In the rows, zero is written as 128.
One turn moves each row of this set onto another row. After a few examples, where does it send each row asked below?
z_67: [144 152 122  95 115 150 123 100 137 158 129 114 127 149 129 108 164 106]
z_751: [131 154  99 139 123 109 165 126 123 148 111 110 134 108 117 121 158  94]
z_318: [139 180 143 123 124 121 172 119 142 132 128 125 111 117 149 126 131 105]
z_993: [102 152 139 126 104 121 166 138 123 152 149 122 137 139 124 138 136 118]
z_765: [138 167 116 118 138 117 158 113 132 145 133  98 109 104 160 159 155 112]
z_173: [141 138 120 112 114 132 139 138 122 111 145 101 130 132 168 135 129  91]
z_160: [126 155 118 122 157 136 146 161 126 142 115 130 157 146 128 136 154 121]
z_69: [148 138 103  97 110 146 174 162 111 156 111 116 113 124 144 127 145 132]
z_754: [139 153 112  99 119 153 132  90 123 154 134 130 147 148 133 131 162 122]
z_350: [126 163  86 101 135 168 132 129 120 148 111 131 132 143 130 124 151 131]
z_166: [125 154 108  87 178 137 143 122 136 137 139 128 106 131 144 129 142 109]
z_743: [114 143 134  95 138 157 162 136 116 130 129 141 122 116 162 101 135 117]
z_29: [142 153 111 117 105 130 128 118 129 164 118 104 131 141 165 101 160  93]
z_704: [103 144 140 115  99 125 156 138 120 162 154 116 115 141 143 109 143  99]
z_147: [151 132 111 100 114 140 168 165 126 145 111 111 127 126 130 136 134 135]
z_216: [103 130 121 120 113 121 147 129 118 161 160 104 138 132 139 156 146 118]
z_818: [124 114 117 102 152 151 134 134 133 136 131 103 123  99 147 139 141 118]
z_439: [123 167 103 122 127 103 172 131 116 142 110 112 144 120 130 117 165  99]
z_178: [104 145 121 118 108 122 152 140 117 173 150  94 106 126 138 136 163 106]
z_799: [140 149 109 130 110 129 134 108 128 149 123 122 169 142 154 135 141 115]
z_586: [134 148 104 135 144 153 141 155 114 171 116 127 108 125 136 112 168 100]
z_3: [152 107 103 109 148 117 166 143 120 165 136 131 123 127 147 128 136 107]
z_63: [139 142 111 119 108 142 148 130 105 119 148 116 121 126 178 132 133  93]
z_493: [133 157  95 101 133 165 122 136 137 148 107 118 122 143 118 112 146 119]
z_209: [143 174 127  94 149 134 149 105 134 146 146 113 103 133 136 150 169 113]
z_455: [147 175 138 111 138 143 157 102 138 141 145 137 103 134 123 137 148 109]
z_853: [146 120 115  96 148 111 173 150 121 157 132 134 129 140 152 114 136 107]
z_224: [130 150 109 105 170 147 148 116 135 139 140 145 101 125 135 124 128 107]

z_209 -> z_67
z_63 -> z_439
Now find these:
z_853 -> z_147
z_350 -> z_166
z_704 -> z_993
z_799 -> z_765
z_160 -> z_818

One turn moves each row of this set onto another row. After a few examples, where does it send each row asked below?
z_654: [187  76 138 150 147 157 120 148 129  90 105 106 124 136  79 138]
z_845: [152  81 160 152  97 138 160 161 135  89 107  90 138 133 101 155]
z_894: [182  73 121 144 129 117  82 152 130 104 120 121 136 127  98 144]
z_975: [156  75 137 148 133 147  95 175 132 112 116 100 127 138 141 159]
z_900: [173  98 157 142  93 152 149 160 123 110 105  86 134 141 103 150]
z_291: [136  87 114 146  99 118  87 181 130  97 116  91 132 127 103 133]
z_77: [185  72 120 142 124 127  75 150 131 109 112 113 132 129 100 153]
z_408: [134  90 149 149 136 159 137 120 131 103 138  95 135 137  84 148]
z_79: [161 101 152 145 100 134 162 162 126 106 128 101 140 138  97 133]
z_724: [172  99 160 143 100 139 156 161 121 103 113  95 137 139 103 138]
z_667: [150  90 162 147 136 166 128 120 125  97 117  86 131 138  93 155]
z_230: [146  77 134 152 142 130 107 177 134 108 137 114 133 135 135 141]
z_941: [177  70 111 142 118 134  75 149 135 117 115 110 132 130  96 161]
z_570: [128  82 137 141  92 134  82 133 137  99 127 123 147 135  82 141]
z_764: [139  80 146 152  91 143 161 159 142  99 116  88 139 134  95 161]
z_625: [162  96 144 141  85 158 150 158 129 120 112  85 133 142  98 157]
z_589: [151  97 137 143  86 153 156 158 134 123 126  91 136 142  93 152]
z_591: [144  80 150 150  90 146 158 159 140  97 109  84 136 135  98 165]
z_460: [146  82 156 153  99 134 164 161 137  89 115  93 140 133  98 152]
z_326: [145  74 127 148 127 153  96 174 138 121 123  98 127 140 136 165]
z_952: [156  77 142 150 142 135 101 177 130 105 122 108 130 136 141 147]
z_804: [176  78 130 153 151 147 129 149 133  91 122 115 128 135  73 128]
z_7: [141  91 158 149 141 155 138 121 127  96 133  97 136 137  88 143]
z_573: [169  72 116 148 131 176 117 145 141 113 111  97 121 140  71 159]
z_548: [135  89 148 147 131 168 133 119 133 108 131  88 133 139  85 158]
z_703: [135  76 122 151 136 136 108 175 141 117 144 113 133 136 130 147]
z_399: [139  86 115 145  97 123  83 180 129  98 110  87 130 128 106 137]
z_346: [165  72 104 144 122 122  85 150 139 116 135 121 136 128  89 149]
z_198: [139  81 149 153  96 137 164 160 141  94 119  93 139 133  95 154]
z_26: [132  81 139 140  88 142  77 133 136 102 118 116 144 138  84 150]
z_742: [151  99 140 145  94 141 163 160 132 117 134  99 139 139  91 140]
z_663: [151  80 157 151  94 144 157 160 137  93 104  85 137 135 101 162]
z_855: [139  87 117 146 101 115  87 181 128  94 114  92 132 127 105 131]
z_561: [147  82 154 140  96 136  74 134 127  89 107 117 144 136  92 142]
z_111: [135  75 119 149 128 147 103 174 142 124 137 104 130 138 130 160]
z_15: [142  87 119 145  98 120  83 180 127  94 107  87 131 127 107 136]
z_260: [136  87 112 146  97 121  85 180 131  99 113  89 131 128 104 137]
z_796: [134  83 145 142  98 127  84 134 132  91 126 126 148 134  84 133]
z_12: [168  71 103 143 116 131  80 149 140 121 127 114 134 130  91 159]
z_4: [161  76 115 153 144 152 132 147 141 103 135 116 129 136  66 134]
z_170: [142  83 154 141 100 128  80 134 128  86 117 124 146 134  89 134]
z_835: [149  91 164 149 142 157 133 121 124  93 123  92 134 137  93 146]
z_98: [173  74 112 145 128 115  86 152 135 108 132 125 137 127  93 142]
z_227: [183  74 130 148 137 171 114 146 132 101  99  96 121 139  79 153]
z_902: [142  87 120 146 101 117  85 181 126  92 110  90 131 127 107 132]
z_745: [143  89 154 147 131 172 128 119 129 105 121  84 130 140  90 161]
z_717: [158  74 108 151 134 167 125 145 145 113 128 106 126 139  64 150]
z_165: [141  81 147 139  90 143  73 133 131  97 108 113 143 137  89 150]

z_408 -> z_548
z_165 -> z_561
Now find these:
z_79 -> z_742
z_291 -> z_260
z_346 -> z_12
z_663 -> z_845
z_573 -> z_227
z_703 -> z_111

